(in the rows, 128 means zero)
The same turns and mirrors carry the whole set onto itself and the rows of a family onto each other. Which other rows belong to the same family as each row named below? List them in the order they appear above.
These 36 rows form 12 families of 3 rows each.
q_96: [ 93 112 115 128 138 142 132 103 101  99 127  93]
q_291: [105 101  98 119 115 105 152 116 107  97 109 156]
q_611: [114 110  77 118 193 118 130 116 112 129 129 136]
q_147: [133  93 106 102 193 119 125 147  99 117 129 144]
q_794: [118 147 147 106 154 161 142 145 105 101 126 106]
q_98: [116 130 144 132 138 145 120 133 102  97 116  92]
q_645: [118 141 152  95 131 158 137 146 122  97 129 115]
q_175: [ 94  82 100 119 177 102 130 143 108 118 134 129]
q_295: [138 107  96 131 193 127 149 131 133 117 142 168]
q_123: [125 151 114 134 108 122 152 134 130 135 120 166]
q_257: [121 110 128 156 112 133 146 158 129 115 110 165]
q_367: [133  76 100  97 174 115 129 137 119 127 134 146]
q_722: [124 149 106 143 113 126 156 149 118 128  98 159]
q_239: [114 102  81 128 186 129 133 148 123 124 140 170]
q_893: [116 151 153 107 148 156 136 134 118 114 145 110]
q_216: [105 134 142 112 158 166 132 132 112 113 142  98]
q_883: [122 135 100 141 113 123 141 154 137 142 109 160]
q_436: [132 119  91 108 193 137 146 150 106 141 130 155]
q_506: [135 120  91 140 114 116 141 122 107 120  95 163]
q_219: [103 132 102 143 120  91 139 136 128 108 100 146]
q_878: [101 124 140 119 142 165 135 121 106  95 130  97]
q_360: [128 121 104 104 187 128 140 144 120 148 150 160]
q_513: [110  88  94 117 193 127 134 149 111 132 139 149]
q_653: [118 103  95 108 183 121 141 156 119 143 139 165]
q_412: [127 109 152 113 146 178 142 132 110  88 132 128]
q_359: [111 118 102 137 102 119 154 133 118 111 103 169]
q_143: [107 133 134  97 152 134 135 114 109  77 123 107]
q_311: [116 138 113 131  96 132 156 129 122 118 109 162]
q_240: [133 112  91  98 188 153 135 136 118 144 141 146]
q_142: [109 135 110 147 104 133 145 135 129  94 112 163]
q_443: [129 137 117 163 121 127 156 125 142 101 115 155]
q_101: [123 130 149 128 172 152 141 130 131  83 144 112]
q_28: [129 107 100 136  98 121 139 115 126 123 106 146]
q_752: [105 128 134 117 165 170 127 129 115  85 145 110]
q_737: [131  89  98 139 181 157 136 140 115 141 136 156]
q_358: [114 107 144 117 139 142 119 130 121 105 131  87]

The rest of the family of q_883: q_645, q_240
The rest of the family of q_216: q_653, q_311
The rest of the family of q_611: q_219, q_143
The rest of the family of q_239: q_142, q_752
The rest of the family of q_722: q_794, q_436
The rest of the family of q_412: q_257, q_737
The rest of the family of q_147: q_98, q_506
The rest of the family of q_359: q_878, q_513

The same turns and mirrors carry the whole set onto itself and the rows of a family onto each other. Which other rows belong to the same family as each row named below? List them in the order they appear above.
These 32 rows form 4 families of 8 rows each.
q_136: [121 161 109 136 120 117 120 160 130 100  97]
q_582: [113 149 111 159 123 133 109 173 129 116 119]
q_467: [153 116 128 110 154 139 145  93 130 128 123]
q_113: [119 135  91 166 112 144 117 156 131 110 125]
q_318: [123 146 102 151 133 141 115 173 127 114 116]
q_935: [132 129 145 102 133  92 154  99 134 145 136]
q_501: [143 108 138 129 128 129 153 100 138 156 153]
q_189: [121 136 146 128 130 128 141  82 139 144 149]
q_421: [150  94 123 110 135 103 114 108 113 112 120]
q_707: [103 152  96 136 134 135 136 163 124 147 153]
q_310: [134  99 142 136 106 103 135 103 136 149 152]
q_150: [127 148 101 160 123 156 106 151 136 128 124]
q_669: [118 112 145 129 109  90 111  97 123 127 145]
q_588: [147 115 147 100 129 112 135  99 121 152 142]
q_321: [156 113 147 104 123 105 138  98 126 144 129]
q_728: [139 110 141 105 122 105 146 100 118 143 150]
q_686: [129 173 113 128 141 139 112 157 130 121 103]
q_64: [148 146 107 145 112 114 119 166 146 127  92]
q_468: [146 107 141 108 116  98 147  99 123 134 134]
q_711: [134 124 148 101 126  80 138 106 129 143 130]
q_919: [164  91 127 118 139 128 141 108 129 148 135]
q_558: [118 156 106 154 134 151 129 166 136 117 119]
q_815: [144 115 138  93 140  87 135 111 121 143 129]
q_516: [156  84 132 125 118 100 124 114 127 139 134]
q_852: [141 156 106 131 145 142 109 166 136 154 119]
q_619: [102 175 110 130 140 139 120 155 124 126 131]
q_753: [110 140  97 152 101 108 147 161 136 117 126]
q_953: [133 141  96 165 118 149 114 153 140 116 112]
q_982: [140 122 138  94 146  99 152 106 126 143 132]
q_434: [110 159 114 162 122 141 122 166 139 122 122]
q_668: [112 142  94 164 119 151 108 154 130 126 136]
q_27: [ 96 164 107 139 117 117 129 158 121 104 126]

The rest of the family of q_501: q_136, q_310, q_686, q_919, q_516, q_619, q_27
The rest of the family of q_728: q_582, q_318, q_588, q_321, q_468, q_558, q_434
The rest of the family of q_707: q_467, q_189, q_421, q_669, q_64, q_852, q_753

The same turns and mirrors carry the whole set onto itself and the rows of a family onto each other. Which other rows belong to the same family as each row named below? List them in the order they appear above.
These 27 rows form 9 families of 3 rows each.
q_704: [103 142 155 138 127 124 126 138  75 155]
q_112: [121 140 103 158  78 105 132 144 116  91]
q_858: [110 136 138 157 112 115 129 139  60 155]
q_491: [105 143 145 146 119 122 139 132  67 155]
q_490: [117 146 112 173  89 112 118 140 121  83]
q_969: [ 81 136 139 143 116 120 132 124  79 153]
q_621: [100 147 149 160 131 132 132 133  69 134]
q_731: [101 124 106 156  88 102 127 147 125  93]
q_773: [111 128  94 150  75 105 123 145 104  99]
q_806: [105 151 155 150 104 138 136 126  82 148]
q_868: [129 138 115 147  90 124 135 137 126  83]
q_580: [ 87 149 139 152 120 111 122 130  74 158]
q_662: [148 164 122 136 137  95  95 114 133 139]
q_699: [132 145 116 128 144  95  89 104 127 139]
q_363: [101 136 132 137 118 119 121 130  64 160]
q_119: [140 142 111 130 154  90  93 119 124 129]
q_401: [109 145 110 150  85 110 130 153 109  84]
q_978: [102 135  96 146  93 103 126 133 124  87]
q_571: [160 140 123 132 138  97  95 117 127 136]
q_493: [152 131 107 125 133  93  86 118 120 132]
q_270: [115 145 101 149 100 108 143 145 121  83]
q_787: [150 136 138 146 150 109  88 116 129 129]
q_418: [127 125 100 159  83  98 124 148 109  92]
q_437: [158 157 130 129 141 115 100 108 122 129]
q_13: [ 97 135 153 149 118 126 140 135  92 158]
q_313: [163 135 117 138 142  92  92 120 110 138]
q_842: [153 147 127 131 134  95  86 125 133 127]

The rest of the family of q_580: q_731, q_119
The rest of the family of q_969: q_699, q_978
The rest of the family of q_704: q_401, q_842
The rest of the family of q_662: q_270, q_13
The rest of the family of q_437: q_806, q_868

The same turns and mirrors carry the whole set onto itself and the rows of a family onto each other. Which other rows belong to the same family as each row named below? List them in the order they appear above.
These 32 rows form 4 families of 8 rows each.
q_793: [110 119 125 163 117 146 141 154]
q_895: [147 119 141  96 119 111 114  98]
q_786: [145 120 145  97 124 127 106  94]
q_95: [104 120 115 126  81 109 107 112]
q_983: [143 133 150 133 148 154 103 134]
q_835: [146 119 148  94 114 128 104 101]
q_608: [122 120 114  89 142 111 141 100]
q_456: [133 138 126 119 165 137 146 135]
q_665: [132 119 118  93 146 113 147 100]
q_578: [123 118 139 137  88 137  98 149]
q_946: [148 136 157 131 139 151 111 131]
q_38: [ 91 115  98 140 105 121 149 116]
q_91: [ 90 119  99 141 116 117 149 115]
q_182: [ 99 124 117 153 116 149 150 149]
q_503: [113 110 141 145  98 144 100 152]
q_733: [126 138 124 128 167 135 146 131]
q_807: [118 117 133 146  92 133  96 150]
q_928: [124 136 115 118 162 141 148 134]
q_52: [120 113 134 138  97 136  85 145]
q_888: [124 139 134 124 163 150 140 135]
q_871: [148 138 155 122 143 152 107 130]
q_936: [146 124 161 124 140 145 102 125]
q_762: [109 112 123 127  86 103  98 117]
q_451: [110 116 108 124  89 103 107 104]
q_960: [111 118 120 152 117 155 136 158]
q_325: [101 122  95 141 112 123 157 118]
q_400: [134 123 111  92 133 114 145  99]
q_315: [153 117 144 108 117 124 100  98]
q_545: [104 113 119 157 116 143 139 156]
q_536: [126 133 113  95 144 116 154 108]
q_622: [102 118 113 117  85 108 106 111]
q_174: [ 98 125  99 134 101 108 146 113]

The rest of the family of q_451: q_983, q_928, q_52, q_960, q_325, q_400, q_315
The rest of the family of q_936: q_895, q_182, q_503, q_888, q_762, q_536, q_174
The rest of the family of q_91: q_793, q_835, q_608, q_578, q_946, q_733, q_622

The same turns and mirrors carry the whole set onto itself and the rows of a family onto each other. Which other rows belong to the same family as each row named below? List them in the order they appear above.
These 40 rows form 5 families of 8 rows each.
q_422: [120 167 127 142 133 129 128  64 110  98 133 150 106]
q_889: [163 128 125 133 146 158 137  93  96  81 137 128  93]
q_208: [111 158 158 116 150 139 123 134 100 130 163 146 158]
q_832: [124 118 154 145 162 103 135 143 109 150 166 125 118]
q_355: [117 157 158 142 150 143 130 140 118 137 168 144 145]
q_190: [152 145 119  93 142 130 137  92  86  85 162 132 104]
q_122: [149 109 106 151 161 126 113  89  77 107 177 139 107]
q_33: [104 111 151 137 119 164 100 129 111 137 165 130 128]
q_267: [103 169 166 116 132 138 129 130 114 129 141 147 134]
q_392: [138 134 129 171 123 124 131  64 107  97 135 140 107]
q_192: [163 129 132 145 123 150 111 102  94  76 131 131  95]
q_557: [ 91 118 157 112 127 113 111 120 121 133 144  96 116]
q_931: [141 146 135  93 130 127 120  83  85  71 155 117 108]
q_427: [149 138 124 104 152 144 120  82  82  75 140 125 102]
q_547: [ 82 139 166 131 131 105  96 115 110 131 133 115 114]
q_690: [131 103 158 157 161 113 111 138 107 133 171 106 126]
q_464: [134 148 136 157 136 137 123  68  93  92 122 156 125]
q_117: [114 123 172 130 152 101 134 145 110 143 157 114 115]
q_26: [130 120 154 129 174 101 128 136 122 141 164 110 125]
q_995: [167 115 127 152 145 146 134 100 106  88 141 117  89]
q_242: [134 126 169 138 164 104 123 147 116 133 141 118 137]
q_910: [142 126 118 129 158 101 121  64  79 100 171 142 121]
q_768: [ 93 134 160 134 136 112 100 118 127 124 128  95 118]
q_442: [178 123 141 145 132 144 134 108 102  81 148 127  99]
q_288: [139 151 130  97 156 122 118  76  90  77 141 118 106]
q_20: [130 114 108 132 141 112 118  67  82 114 175 145 100]
q_187: [117 100 144 132 137 146  97 146  87 135 176 126 124]
q_717: [139 132 128 159 151 128 127  58  90  94 131 145 119]
q_387: [168  94 131 143 137 140 118 102  82  87 152 117 106]
q_499: [140 157 145  98 134 124 143  76 102  82 133 132 115]
q_679: [ 94 131 167 140 126 150 108 134 107 138 181 128 119]
q_630: [117 165 181 122 149 133 120 138 103 118 162 137 146]
q_812: [ 90 125 150 127 129 149  83 122 105 133 174 124 130]
q_863: [ 89 156 170 119 136 108 119 104 130 126 144 110 123]
q_991: [106 111 161 132 119 155 107 133 107 131 182 113 114]
q_402: [103 154 175 133 148 136 111 139  97 132 177 139 138]
q_569: [ 96 126 178 130 136 105 107 133 107 132 139 107 112]
q_757: [137 107 109 126 148 133 134  69  78 112 175 143 113]
q_776: [134 116 114 137 153 126 136  53  88 104 158 137 111]
q_241: [137 154 128 169 137 116 127  76  94  99 130 156 116]

The rest of the family of q_187: q_422, q_122, q_267, q_690, q_387, q_499, q_863
The rest of the family of q_442: q_208, q_33, q_931, q_26, q_768, q_20, q_241
The rest of the family of q_402: q_889, q_427, q_117, q_717, q_679, q_569, q_776

